Small tables with named rows and columns. After each table, cells are looked up by row and column.

degu
         vudafup  zugo  fekavet  mimigur  ledo  toledag   tep  bezorom
fimapi       153   -35      120      -87   -52     -139    89     -128
mure        -716   707      220     -362   -38     -431  -624     -309
bel          430  -570      -72       23    58      192   348       89
toleseg       31  -265     -359      226  -119       35   158       56
geleko       -16    -5      199     -255    31      -71   -98      -93
dozo         -50    30      -94       31  -252      -78   -64       36
rupod       -495   639      257     -283   -48     -523  -385     -412
kipaz       -318   399      192     -257  -130     -205  -408     -113
vitoref     -301   362      130     -165    93     -330  -216     -364

What is the fekavet of kipaz in degu? 192
What is the vudafup of toleseg in degu? 31
What is the mimigur of vitoref in degu? -165
What is the ledo of rupod in degu? -48
What is the tep of bel in degu? 348
What is the toledag of kipaz in degu? -205
What is the mimigur of toleseg in degu? 226
What is the vudafup of fimapi in degu? 153
What is the zugo of fimapi in degu? -35
What is the ledo of fimapi in degu? -52
What is the bezorom of dozo in degu? 36
What is the fekavet of bel in degu? -72
What is the mimigur of kipaz in degu? -257
What is the ledo of toleseg in degu? -119
Which row has the largest zugo? mure

Table gamav
,tuvo,nozegid,ses,zesilof,div,pireki,rar,lozod,kozuka,tomove
nifaza,37192,68315,35697,58117,81121,38791,62901,42533,39455,42906
kupori,54244,51834,51399,75422,62676,52475,40411,41677,51486,50548
fus,19029,80242,14959,62426,78757,31557,62082,40166,20117,55936
visole,76687,45712,74608,74403,49654,68359,43773,59020,70366,51000
pogese,46945,68603,40810,41354,63859,54553,65607,47110,48107,63747
dis,34630,74460,24795,60630,78607,41413,58948,33479,32788,48162
kapemad,24687,77944,19600,63613,86500,31264,63955,35650,26412,41493
kom,39829,75326,32957,46458,60390,52190,67249,49926,40724,68392
gipa,63162,46526,69891,73992,66383,51827,49943,59634,62746,38732
zoni,32452,69456,37903,57165,73908,37032,67396,56629,37632,52338

nifaza, nozegid => 68315
kom, zesilof => 46458
kom, rar => 67249
kupori, pireki => 52475
kapemad, kozuka => 26412
kapemad, tomove => 41493
kupori, tuvo => 54244
visole, lozod => 59020
gipa, ses => 69891
nifaza, kozuka => 39455
nifaza, zesilof => 58117
kupori, kozuka => 51486
kupori, nozegid => 51834
dis, lozod => 33479
gipa, pireki => 51827
dis, ses => 24795
pogese, kozuka => 48107
kupori, zesilof => 75422
visole, pireki => 68359

Table rilezu
          sidof     tud     dit
pozizan   78.66  -24.70  -63.35
setu     -11.60   -5.67   91.36
vep      -60.22   12.87  -44.50
ros       40.25  -39.07   59.15
pelarir  -34.90  -37.34  -64.65
fol       78.97    5.41  -72.22
minidul   35.71  -29.79  -43.08
duvibul   55.13   63.90  -27.96
riv      -85.65    8.72  -82.78
kufopa    56.15   58.63  -35.08

pozizan, sidof: 78.66
minidul, dit: -43.08
ros, dit: 59.15
riv, sidof: -85.65
vep, tud: 12.87
kufopa, sidof: 56.15
duvibul, tud: 63.90
vep, sidof: -60.22
vep, dit: -44.50
pozizan, tud: -24.70
duvibul, sidof: 55.13
fol, tud: 5.41
pelarir, sidof: -34.90
kufopa, dit: -35.08
riv, dit: -82.78
ros, tud: -39.07
setu, dit: 91.36
fol, sidof: 78.97
minidul, sidof: 35.71
minidul, tud: -29.79
Which row has the largest dit? setu

Table mik
,bom,sugeli,ker,kore,mek,gatun,gakedo,vule
popov,-30.738,-30.901,-20.020,-45.522,-22.613,-30.452,-13.005,-32.099
kos,-63.700,-60.222,-76.667,-41.654,-83.000,-28.605,-22.044,-8.115
nolikam,-78.901,50.025,47.034,-33.947,30.014,0.067,-92.657,-54.415

nolikam, vule -> -54.415
nolikam, bom -> -78.901
kos, vule -> -8.115
nolikam, gakedo -> -92.657
kos, gatun -> -28.605
kos, kore -> -41.654
popov, bom -> -30.738
nolikam, gatun -> 0.067
kos, mek -> -83.000
popov, kore -> -45.522
popov, sugeli -> -30.901
nolikam, ker -> 47.034
popov, ker -> -20.020
popov, gakedo -> -13.005
kos, ker -> -76.667

tobav =
cols = bimepap, torebu, nusasup, kenet, bogil, zumef, sese, guma, meki, zefogo
zot: [0.232, 0.521, 0.641, 0.074, 0.625, 0.365, 0.769, 0.671, 0.518, 0.359]
giku: [0.377, 0.449, 0.536, 0.223, 0.532, 0.419, 0.600, 0.549, 0.468, 0.489]
miki: [0.730, 0.400, 0.349, 0.389, 0.205, 0.903, 0.434, 0.142, 0.550, 0.509]
nifip: [0.289, 0.528, 0.603, 0.052, 0.579, 0.432, 0.762, 0.648, 0.525, 0.367]
numoki: [0.537, 0.575, 0.202, 0.537, 0.346, 0.693, 0.507, 0.296, 0.446, 0.448]
raku: [0.418, 0.329, 0.637, 0.502, 0.543, 0.220, 0.329, 0.568, 0.431, 0.515]
nuba: [0.647, 0.349, 0.289, 0.738, 0.342, 0.505, 0.198, 0.274, 0.369, 0.652]
dem: [0.631, 0.387, 0.397, 0.268, 0.294, 0.824, 0.533, 0.209, 0.533, 0.552]
gepu: [0.700, 0.181, 0.533, 0.697, 0.333, 0.446, 0.080, 0.281, 0.431, 0.665]
fusuko: [0.325, 0.567, 0.578, 0.058, 0.520, 0.558, 0.791, 0.579, 0.572, 0.293]
bov: [0.527, 0.527, 0.243, 0.521, 0.374, 0.619, 0.474, 0.323, 0.422, 0.507]

What is the kenet of dem in tobav?
0.268
What is the bogil of giku in tobav?
0.532
What is the bimepap of miki in tobav?
0.730
What is the kenet of miki in tobav?
0.389
What is the guma of fusuko in tobav?
0.579
What is the bogil of bov in tobav?
0.374
What is the guma of bov in tobav?
0.323
What is the bimepap of nifip in tobav?
0.289
What is the torebu of giku in tobav?
0.449
What is the zefogo of fusuko in tobav?
0.293
What is the nusasup of numoki in tobav?
0.202
What is the bimepap of raku in tobav?
0.418
What is the bogil of fusuko in tobav?
0.520
What is the zefogo of nifip in tobav?
0.367
What is the kenet of numoki in tobav?
0.537
What is the bimepap of dem in tobav?
0.631
What is the sese of fusuko in tobav?
0.791
What is the zumef of fusuko in tobav?
0.558
Row with the largest bogil: zot

zor:
	labatez	vuva
mava	79	23
vubel	85	181
segal	124	91
buzagu	179	122
gokig	1	135
turo	111	46
gonaba	99	59
buzoni	68	169
ras	26	49
gile	206	68

turo, labatez -> 111
segal, vuva -> 91
ras, labatez -> 26
buzagu, labatez -> 179
gile, vuva -> 68
turo, vuva -> 46
mava, vuva -> 23
segal, labatez -> 124
buzagu, vuva -> 122
buzoni, labatez -> 68
vubel, labatez -> 85
Which row has the largest labatez? gile

mez =
        rez  leruf  fona  danadi  zam  kis
likege   82     14    74      28   92   24
bibage   76     23    74      28   92   24
gesad    74     14    72      23   93   24
telonu   76     14    74      26   86   24
nabub    75     14    74      28   92   24
noz      76     17    74      28   92   24
gufe     71      6    74      28   92   22
guf      80     10    74      28   92   24
suf      76     17    73      28   92   24

bibage, danadi: 28
noz, kis: 24
telonu, leruf: 14
likege, zam: 92
gesad, zam: 93
telonu, fona: 74
gufe, fona: 74
guf, leruf: 10
guf, zam: 92
bibage, kis: 24
suf, kis: 24
nabub, fona: 74
gufe, leruf: 6
suf, rez: 76
telonu, kis: 24
bibage, fona: 74
bibage, rez: 76

kogemo:
cols = gosu, luk, deso, peloneg, takam
leva: [26.2, -9.3, 75.4, -74.4, 14.3]
des: [7.3, 19.7, -58.6, 42.4, -76.1]
tadun: [-13.7, -37.3, 6.2, -17.3, 75.2]
mavu: [-18.9, 25.5, 18.4, -3.1, -83.7]
lebov: [-58.0, 5.3, -63.4, 63.0, -39.3]
lav: [19.9, 12.7, -73.1, 45.4, -57.9]
sol: [35.3, -29.6, 18.3, -39.7, 55.5]
leg: [-68.8, -47.1, 40.4, -15.0, 82.9]
vere: [51.9, 12.4, -55.0, 25.7, -63.4]
mavepup: [-40.2, 24.8, 38.5, -16.7, -69.7]
lan: [-31.2, -13.7, 91.4, -61.2, 15.2]

tadun, peloneg: -17.3
tadun, deso: 6.2
leg, peloneg: -15.0
leg, gosu: -68.8
vere, peloneg: 25.7
lav, peloneg: 45.4
mavu, luk: 25.5
leg, takam: 82.9
mavu, deso: 18.4
lav, takam: -57.9
mavepup, peloneg: -16.7
tadun, gosu: -13.7
lebov, takam: -39.3
lav, gosu: 19.9
mavepup, takam: -69.7
lav, deso: -73.1
Which row has the largest peloneg? lebov

Table kapali
|  | dat | gup | sumakim | papon | gitefo |
|---|---|---|---|---|---|
| mib | 0.585 | 0.390 | 0.728 | 0.639 | 0.673 |
| vaf | 0.129 | 0.718 | 0.817 | 0.670 | 0.841 |
| mifo | 0.802 | 0.418 | 0.519 | 0.556 | 0.499 |
| tif | 0.303 | 0.641 | 0.748 | 0.648 | 0.754 |
| sop | 0.591 | 0.393 | 0.730 | 0.632 | 0.676 |
| beruma | 0.521 | 0.481 | 0.701 | 0.621 | 0.671 |
| vamav | 0.288 | 0.817 | 0.595 | 0.574 | 0.643 |
| zabus | 0.641 | 0.488 | 0.602 | 0.588 | 0.580 |
| dunad | 0.117 | 0.894 | 0.663 | 0.602 | 0.737 |
| kifez | 0.285 | 0.822 | 0.593 | 0.576 | 0.644 |
| nup | 0.803 | 0.411 | 0.526 | 0.555 | 0.494 |
| gadokip | 0.908 | 0.412 | 0.426 | 0.521 | 0.389 |

dunad, papon: 0.602
tif, sumakim: 0.748
vaf, sumakim: 0.817
mifo, gup: 0.418
zabus, gup: 0.488
mib, gup: 0.390
beruma, gitefo: 0.671
sop, gup: 0.393
sop, gitefo: 0.676
vamav, gup: 0.817
zabus, sumakim: 0.602
vaf, gitefo: 0.841
nup, papon: 0.555
kifez, gitefo: 0.644
mib, sumakim: 0.728
beruma, sumakim: 0.701
mifo, gitefo: 0.499
gadokip, dat: 0.908
tif, gup: 0.641

